In the rows, 128 means zero.
The rows below fall into families. The same turns and mirrors carry the whole set onto itself and the rows of a family onto each other. For each named row, which other rows are in its family? Write them in the order they are listed.
These 40 rows form 10 families of 4 rows each.
Tiz: [152 133 130 114 136 103 121 102 120 118 158 132 134 124 123 165 107  74
 109 113]
davo: [123 110 109 128 131 128 121 103 105 117 195  84 121 124 118 150 103 116
  96 128]
dosi: [153 149 132 118 124  96 129 110 142 118 170 117 111 122 112 181 104 102
 101 115]
gizil: [ 74 133 107 115 118 118 117 129 106 136 142  93 144 141 140 167 124  87
 156 146]
Pufa: [120 116 109 110 129 132 125  92  93 116 174  94 133 145 113 139 101 132
 101 125]
der: [151 133 124 135 158 105 114 112 129 121 153 116 103 129 122 189 107  99
 103 113]
memi: [103 128 142 128 114 129 126  88 102 124 173  83 142 127 116 147 107 138
  99 122]
zag: [ 86 121 110 140 131  97 140 160 126 157 141  86 134 162 120 138 109 114
 140 118]
zum: [153 133 101 102 141 113 122  97 109 123 169 128 118 135 127 167 105  94
 128 119]
fiva: [158 120 105 125 144 106 127 111 121 133 185 114 109 134 120 161 100 100
 112 109]
kotu: [ 99 133 106 117 133  98 137 141 118 153 128 108 139 179 123 139 111 117
 149 113]
kad: [153 147 132 122 135  96 127  98 129 141 165 131 121 129 127 177 107  99
 130 102]
Tas: [134 150 112 108 120 111 139 111 106 128 174 115 104 107 127 165  94  75
 105 122]
Zis: [ 71 141  97 117 106 118 130 127 109 122 150  75 140 130 129 176 129  88
 133 150]
nete: [ 62 148 116 117  99 109 139 138 108 142 154  82 136 132 135 152 114  83
 117 131]
simuk: [107 127 100 113 118 124 144 106 103 113 168  81 128 152 104 141 103 140
  86 121]
bik: [118 117 136 121 123 122 126  96 107 109 164 100 150 137 109 131 104 117
  82 119]
loged: [ 95 152 111 118 115  84 153 148 126 161 142 111 125 157 129 146 103  88
 125 102]
rasur: [101 127 120 128 128 112 137 155 146 145 105 104 131 152 122 154 126 130
 116 115]
nilo: [106 148  98 149 126 109 144 137 124 150 130 113 128 155 101 137 119 139
 136 112]
tuzu: [112 143  95 118 128  86 156 144 130 146 132 106 126 177 114 152 108 115
 133 105]
Gipok: [ 78 134 133 126 115 112 118 132 117 125 129  97 159 126 130 158 124  74
 133 143]
Nama: [114 117 131 141 142 126 115 110 111 111 160  81 119 134 110 161 105 134
  77 124]
Tapub: [145 148  94 133 124 104 129  98 129 140 175 135 121 139 122 175 129 102
 127 102]
meru: [102 131 103 141 105 131 125  90 107 126 185  94 140 139 112 150 131 134
  98 118]
Sol: [152 124 116 112 131 117 124 107 145 129 156 125 116 131 133 183 125 108
  91 103]
buba: [ 75 131 130 143 128 108 108 136 130 133 142  83 136 140 143 192 133  87
 124 133]
Geba: [115 138 113 112 121 117 149 114  97 127 170  96 115 132 108 129  84 117
  80 111]
giguv: [102 142 136 137 129  94 146 136 127 158 128 105 139 160 114 139 104 138
 135 102]
bop: [147 149  93 106 131 104 134 107 119 120 165 122 111 128 126 187 112  80
 124 122]
Taf: [ 83 151 136 132 116 116 118 118 118 139 143  96 142 111 137 180 124  87
 151 140]
narup: [105 133 131 128 131  87 140 147 129 146 115 116 152 164 114 132 109 104
 131 109]
Bato: [ 86 133 119 125 119 127 122 146 141 133 114  98 133 119 138 180 138 100
 127 138]
sel: [ 80 152 136 130 101 100 123 144 141 129 142  88 136 125 126 182 126  94
 131 142]
med: [118 110 121 116 117 136 119 101 129 117 160  94 133 130 127 163 127 132
  73 115]
dap: [ 96 149 133 132 111  84 141 154 150 145 132  97 134 160 111 154 113 123
 122 113]
Rut: [ 91 157  98 146 113 127 122 125 115 133 140 105 132 113 122 174 138  95
 150 144]
nav: [ 95 126 126 145 140  90 127 151 140 151 131  93 130 174 125 164 116 119
 114 102]
rif: [120 134 137 123 108 114 128 105 127 108 177  85 124 125 103 155 104 133
  78 126]
Zado: [ 84 132 109 136 127 106 124 152 125 146 147  88 133 134 136 169 121  77
 155 138]

Which other rows belong to the same family as Zado? davo, zag, fiva
Which other rows belong to the same family as nav? der, Nama, buba
Which other rows belong to the same family as nete? Tas, loged, Geba
Which other rows belong to the same family as giguv? memi, kad, Taf
Which other rows belong to the same family as tuzu? Zis, simuk, bop
Which other rows belong to the same family as Gipok? Tiz, bik, narup

The rows below fall into families. The same turns and mirrors carry the whole set onto itself and the rows of a family onto each other. For each named row, which other rows are in its family? Write them in the order they are listed.
These 32 rows form 4 families of 8 rows each.
gafa: [127 139  97 125 130 156 113 120  99 142 123 119 113 136 174 105  90 130
 149 158 146  99 171 150 103 158  94 130 108 127 137 145  79 115 133 146
 119 141 108 136 135 105  68 132 144 142 120 110 161]
vulo: [162 137 130 122 101  94 125 162 112 172 130 123  98 145 143 163 112 141
 152 164 126 134 143 151 127 151 101 101 146  91 133  96 127 169 146 132
 131 142 134 137 108  98 115 126 126 129 127 115 180]
Rirez: [112 131 116 112  95 118 143 153  91 137 130 141  96 125 114 152 133 123
 166 158 127  97 146 131 117 171 111 138 103 118 179 129  94 143 143  97
 122 140 148 135 112  91 138 108 142 144 104 128 142]
Kot: [145 125  95  98 108 120 124 185  76 158 123 136 151 138 123 128 126 146
 125 167 103  96 150 152  99 166  86 158 149  80 156  95 105 149 126 124
 115 150 119 119 117 122 133 115 126 142 122 133 156]
tigat: [146 130 102 129 132 161  97 141  95 156 124 118 104 140 166  94  96 149
 160 167 138 102 176 157 121 146 122 126 120 126 141 150  97 119 136 157
 133 125 118 143 137  95  77 145 147 154 136  95 148]
lofuv: [154 160 136 125 122 182 105 163 108 146 108 116 127 130 140  83 129 114
 137 135 141 124 156 139 132 153 107 135 105 120 133 130 130 124 123 142
 120 136  98 141 122 108 122  84 108 150 160 114 125]
dabuv: [119 147 102 165 138 144 119 163 142 133 140 129 122 157 136 139 122 138
 132 142 129 129 148 118 113 148 126 129 148 145 170 148 103 107 145 145
  98 144 113 115 140 106 104 134 124 130 129 103 142]
rufez: [160 125 131 123  91  89 127 177 114 186 130 119  93 143 147 162 102 127
 141 157 132 138 139 140 141 149 104 112 120  97 135  99 125 143 122 121
 120 138 132 145 104 100 125 127 157 138 116 123 174]
Biroz: [149 125 108 116 112 138 112 173  73 144 134 136 161 132 151 119 124 148
 133 176 115 108 145 147  89 171  97 146 126  93 140 100 104 155 113 107
 109 148 124 134 115 143 137 138 168 146 125 134 140]
devi: [143 137 118 121  83 104 131 176  86 145 132 134 108 142 122 141 117 115
 163 142 130  99 156 121 122 159 110 148 101 112 175 109  88 142 140  87
 138 136 123 126 120  85 155 111 138 135 113 128 148]
tisa: [139 150 110 124  85 115 133 173  72 128 145 132 118 136 128 149 119 132
 175 138 119 113 157 127 116 179 120 138 115 113 162 133  89 136 142 101
 157 158 139 150 125  98 131 113 145 128 124 131 133]
kezi: [138 158 113 108 121 171  97 141 101 150 117 120  98 135 169 102  88 144
 156 172 156 108 158 153 122 151 109 118  94 131 143 148 108 114 125 161
 137 133 111 144 125  99  94 131 128 137 141 107 152]
piv: [145 121  93 125  96 123 118 179  79 160 120 138 153 134 129 130 108 145
 124 172 109  96 159 133 121 179  86 148 138  88 154 109 101 145 113 116
 111 141 106 112  98 132 145 132 158 142 108 128 156]
zani: [156 127 116 140  98 112 153 154 120 189 134 117  98 150 156 174 120 136
 147 148 138 121 149 142 128 167 105  93 132  80 140 114 120 137 134 125
 127 129 146 151 120 100 120 135 145 131 113 139 155]
val: [147 139 127 131 135 188 117 147 105 127 109  97 131 145 116  96 121 114
 146 144 136 119 180 147 130 136 107 146 115 125 130 116 112 129 129 126
 112 129 105 109 108 116  98  79 138 158 145 120 129]
zivag: [142 144 121 101  85 105 134 158  77 133 124 131 104 136 122 142 130 120
 173 145 121 107 151 144 107 154 100 149 118 100 169 103 101 157 154 114
 135 152 129 138 125  74 139 108 125 127 120 127 160]
lozud: [132 156  96 137 144 131 117 172 129 127 144 117  97 174 133 145 102 109
 132 140 130 143 146 141 139 174 128 116 143 153 167 154 105 113 144 151
 129 146 121 122 149 110 106 122 129 142 125 107 131]
litek: [138 145  97 127 127 167 122 179 112 165 107 131 112 166 133  88 155 101
 116 145 155  98 139 170 123 166 111 106 123 131 148 151 126 117 131 162
  94 139 108 136 135 122 141 124 128 139 128 116 145]
tega: [154 127  96 152 138 156 133 153 122 164 103  97 103 168 127 113 147 101
 114 147 165 110 146 187 132 170  98 110 139 106 147 140 119 117 124 142
 100 139 108 140 127 126 119 117 134 163 114 116 134]
Nubos: [156 130 122 142  99 107 143 168 132 172 132 125 104 132 129 173 111 138
 143 155 126 132 147 158 130 152 126 106 114 100 138 104 145 171 133 127
 111 130 140 142  96 108 134 126 150 138 126 113 150]
Teb: [168 146  97  99 131 131 118 161 100 164 117 140 119 148 137 125  88 105
 128 156 131 118 164 155 116 155 111  96 132 112 123 111 102 170 165  85
 136 134 147 125  99 145 139 105 164 145 102 113 146]
vuror: [141 121  90 142 133 165 128 166 113 159 121 117  88 156 135  86 160  99
 119 131 138 105 153 176 120 160 113 112 126 119 153 140 124 124 119 150
  93 152 120 144 139 123 124 137 132 167 135 101 153]
kiles: [177 155 115 141 133 174 121 160 114 150 113 100 132 130 141  98 111 111
 128 122 125 141 170 146 120 147 114 144 115 114 110 122 113 121 127 126
 125 158 102 137 120 110  89  87 124 154 143 110 127]
Gebaz: [151 132  87 145 124 153 127 166 116 163 116 114 100 156 136 104 165 101
 123 127 165 111 129 182 117 153 134 121 116 127 130 141 123 121 149 130
 106 153 102 126 139 117 122 141 145 155 128 108 145]
suli: [160 141 118 118 127 153 137 160 118 160 127 143 119 153 129 129 120 107
 135 156 129 121 165 133 111 136 100  98 143 102 132  93 104 140 152  93
 119 142 166 108 106 159 134 102 166 126 117 127 164]
milek: [138 142  96 142 155 158 118 165 136 149 135 125 104 171 140 113 117 131
 131 144 102 126 156 117 123 160 129 112 143 148 168 143 105 105 141 153
 115 141 133 120 156  96 110 132 120 143 123 100 133]
bopip: [136 133 105 126 131 154  96 146  97 132 135 104 117 148 173 119  88 141
 157 174 143 114 156 170 110 161 128 143  95 144 155 125  89 135 120 155
 116 117 106 132 129  93  90 142 147 149 137 112 147]
ruke: [135 168 105 130 149 156 110 168 138 148 129 143 111 173 145 128 105 142
 122 165 130 119 157 125 125 157 117 103 131 148 166 157 122 102 138 164
 118 140 116 124 141 107 114 125 113 123 129 110 140]
Fidum: [166 145  96  91 132 125 121 160  94 167 114 136 118 159 129 133 117 125
 125 172 125 116 155 148 103 154  93 103 161 104 139  95  96 152 163 100
 137 147 145 100 106 140 137 108 134 127 109 103 172]
vam: [157 147 124 134 136 174 115 143 101 135 117 106 120 132 133  85 130 118
 142 131 125 139 186 140 126 132 113 133 121 116 136 129 128 130 127 125
 121 139 101 146 132 110 108  96 127 160 156  86 120]
gad: [133 123 104 114 113 130 115 183  90 165 132 134 157 126 130 127  93 148
 125 172 101 101 146 137 113 176  88 141 144  90 149 114  81 151 110 114
 114 136 125 144 109 134 120 109 139 154  99 136 131]
Tet: [174 141 109 111 128 114 121 149 106 162 112 147 116 151 139 132 104 114
 126 173 122 123 162 137 129 160  96 104 134 114 146 101  98 135 150  86
 132 151 142 112  94 148 141  94 164 129 102 105 173]

Which other rows belong to the same family as milek? tigat, rufez, devi, piv, vuror, vam, Tet
Which other rows belong to the same family as gad? gafa, Rirez, dabuv, Nubos, Teb, kiles, Gebaz
Which other rows belong to the same family as zani? Biroz, tisa, val, lozud, tega, suli, bopip

The rows below fall into families. The same turns and mirrors carry the whole set onto itself and the rows of a family onto each other. For each named row, which other rows are in its family? Write them in the order they are listed.
These 18 rows form 3 families of 6 rows each.
D: [102  96 116 108 106 129 119 122 120 127 147 135 110 138]
S: [168 131 131 136 144 100 106 128 139 145 131 133 146 130]
U: [163 139 130 136 137  97  98 130 142 143 133 139 141 140]
J: [109 129 142 137 118 155 138 109 121 136 145 103 144 131]
K: [112 152 122  94 151 116 102 141 154 123 116 138 150 132]
V: [140 161 128 117 112 101 147 147 127 131 100 136 123 144]
B: [104 103 118 102  98 133 119 131 122 136 151 141 110 146]
T: [117 159 130  88 145 122 103 137 153 135 111 141 150 136]
W: [134 152 134 116 122  99 153 151 125 124 100 133 128 137]
R: [135 154 123 115 122 100 152 152 122 130 105 130 124 145]
F: [140 121 107 117  98 164 130 136 151 126 146 132 134 105]
A: [142 124 114 119  94 165 120 128 156 128 142 137 134 105]
M: [165 133 128 141 140  98 104 126 142 134 125 134 141 128]
Q: [ 96 105 116 108 101 131 114 126 125 125 147 140 109 146]
E: [118 153 115  87 149 121 101 136 152 132 110 135 147 129]
Z: [117 129 149 133 112 154 134 103 118 147 143 107 139 136]
Y: [114 132 153 140 112 153 139 113 121 137 146 109 142 136]
H: [140 131 106 115  95 169 121 130 153 134 146 130 136 113]

Which other rows belong to the same family as Y? S, R, A, Q, E
Which other rows belong to the same family as B? K, W, M, Z, H

The rows below fall into families. The same turns and mirrors carry the whole set onto itself and the rows of a family onto each other. For each named row, which other rows are in its family? Write them in the order they are listed.
These 36 rows form 6 families of 6 rows each.
tez: [105 133 133  99  91 151 141 108 107 140 139 124 138 153 118 147 101 129
 147 119 126 160 111 135]
kema: [139 124 133 145 139 120 120 110 157 122 119 170 143 111 150 125 149 117
 146 112 124 112 137 128]
zerit: [124 127 104 108 110 129 137 150  98 130 118 117 144 120 117 133  92 135
 129 153 154 150 143 139]
gab: [ 96 129 133 105  80 135 144 102 121 123 137  99 134 141 124 137  95 135
 141 132 124 154 137 133]
Nemu: [140 100 114  99  98 129 135 107 138 108 115 141 105 120 142 142 150 118
 127 121  92 127  94 132]
Mufiv: [127 122 119 151 125 123 110 124 160 106 119 158 140 116 144 105 147 109
 145 128 117 103 105 135]
rar: [119 122 100 104 115 140 125 148 127 126 120 111 156 123 111 144  93 148
 136 138 157 150 147 138]
pav: [152  92 105 113 125 121  97 143 146 105 143 141 120 108 144 149 127 117
 134 129 132 106 112 115]
tobiz: [135 107 127 103 107 121 138 110 130 113 116 150 110 140 150 128 165 120
 140 140  90 116 101 128]
mib: [114 117 106 112 102 143 134 145 130 118 138 104 159 126 126 138  87 143
 128 151 149 147 145 143]
fesit: [130 117 100  99 123 125 139 134 115 124 143 111 150 134 108 140  90 128
 143 157 152 159 136 133]
rafaz: [111 146 141 145 117 119 128 125 148 117 149 139 151 140 120 140 102 137
 138 153 148 153 139 171]
veme: [105 161 151 137 120 121 113 143 137 132 135 132 145 139 120 131 108 140
 126 148 144 138 151 157]
dus: [104 134 146  99  87 135 143 112 119 135 141 124 144 159 116 136 113 139
 151 147 108 158 118 137]
setam: [135 118 122 154 131 114 123 115 159 110 134 172 140 119 153 117 154 113
 139 126 124 120 118 136]
Nuf: [151  94 101 111 135 122 113 132 123 108 144 142 119 114 144 132 140 105
 141 146 138 108 108 110]
zibuz: [ 96 134 137 102  79 146 131 111 113 134 126 113 131 138 112 141 107 145
 149 122 125 160 127 129]
taz: [ 97 158 145 130 120 137 118 122 153 124 132 122 139 135 111 142 114 145
 126 135 146 148 144 169]
duga: [127 122 136 148 136 131 121 108 167 106 116 154 123 111 135 121 161 114
 136 107 124 117 128 143]
rosi: [127 113 100 108 121 126 136 152 125 128 124 127 152 133 113 157  89 134
 128 139 152 165 142 143]
Diled: [ 99 151 141 130 124 132 130 128 143 129 145 119 143 145 115 153 105 146
 132 136 137 139 154 167]
gibu: [141  98 104 120 129 112 103 134 128 101 120 133 111 108 136 122 134 102
 150 141 129 104 108 113]
fosi: [151  98 120 111 135 136 101 140 114 118 132 145 119 100 141 146 141 108
 142 142 134 111 116 107]
semin: [127 111 121 110 114 124 124 114 137 110 103 139 111 124 135 113 160 107
 137 137  85 118  97 125]
vetak: [145 108 129  95 116 129 127 108 131 105 104 151 115 130 151 126 158 110
 141 132 102 119  93 135]
tasa: [142 114 133 104 112 138 142 105 123 117  99 150 111 123 150 139 159 120
 140 134  95 112 106 142]
zube: [133 125 121 137 126 126 116 104 176 113 137 160 140 122 147 128 146 115
 133 102 112 113 111 137]
Gimi: [ 96 146 145 125 114 134 123 121 157 120 149 109 147 140 119 135 108 138
 115 144 132 151 150 156]
Bido: [ 93 137 134 113  91 149 145 111 107 139 141 113 134 141 114 150 102 139
 145 125 122 154 131 140]
fimu: [107 151 151 126 123 124 121 128 152 124 141 134 139 158 119 158 104 140
 134 134 144 141 139 171]
gozi: [112 118 104 114 114 136 138 150 118 131 133 115 152 127 112 156  93 145
 134 140 141 153 153 139]
Naz: [146  92 107 113 141 146 105 147 138 110 124 135 131 106 133 130 142 116
 142 128 139 100 122 111]
lakob: [154  96 117 112 133 126  99 134 126 103 127 151 121 107 145 133 141  99
 141 136 137 118 104 114]
rok: [100 153 142 104  91 134 143 107 103 145 125 118 136 147 119 122 108 134
 144 129 122 149 131 132]
Git: [129  95 135 107  94 143 131 118 125 108 101 139 102 121 140 133 156 125
 150 122 101 113 106 123]
murem: [144 116 132 137 132 115 109 115 160 106 115 172 141 121 154 118 150 110
 147 118 123 119 116 132]

Which other rows belong to the same family as zerit? Nemu, pav, veme, zube, rok
Which other rows belong to the same family as rosi? tez, kema, fosi, tasa, fimu
Which other rows belong to the same family as gibu? gab, Mufiv, mib, semin, Gimi
Which other rows belong to the same family as dus? fesit, rafaz, duga, Naz, Git
Which other rows belong to the same family as Diled? vetak, Bido, gozi, lakob, murem

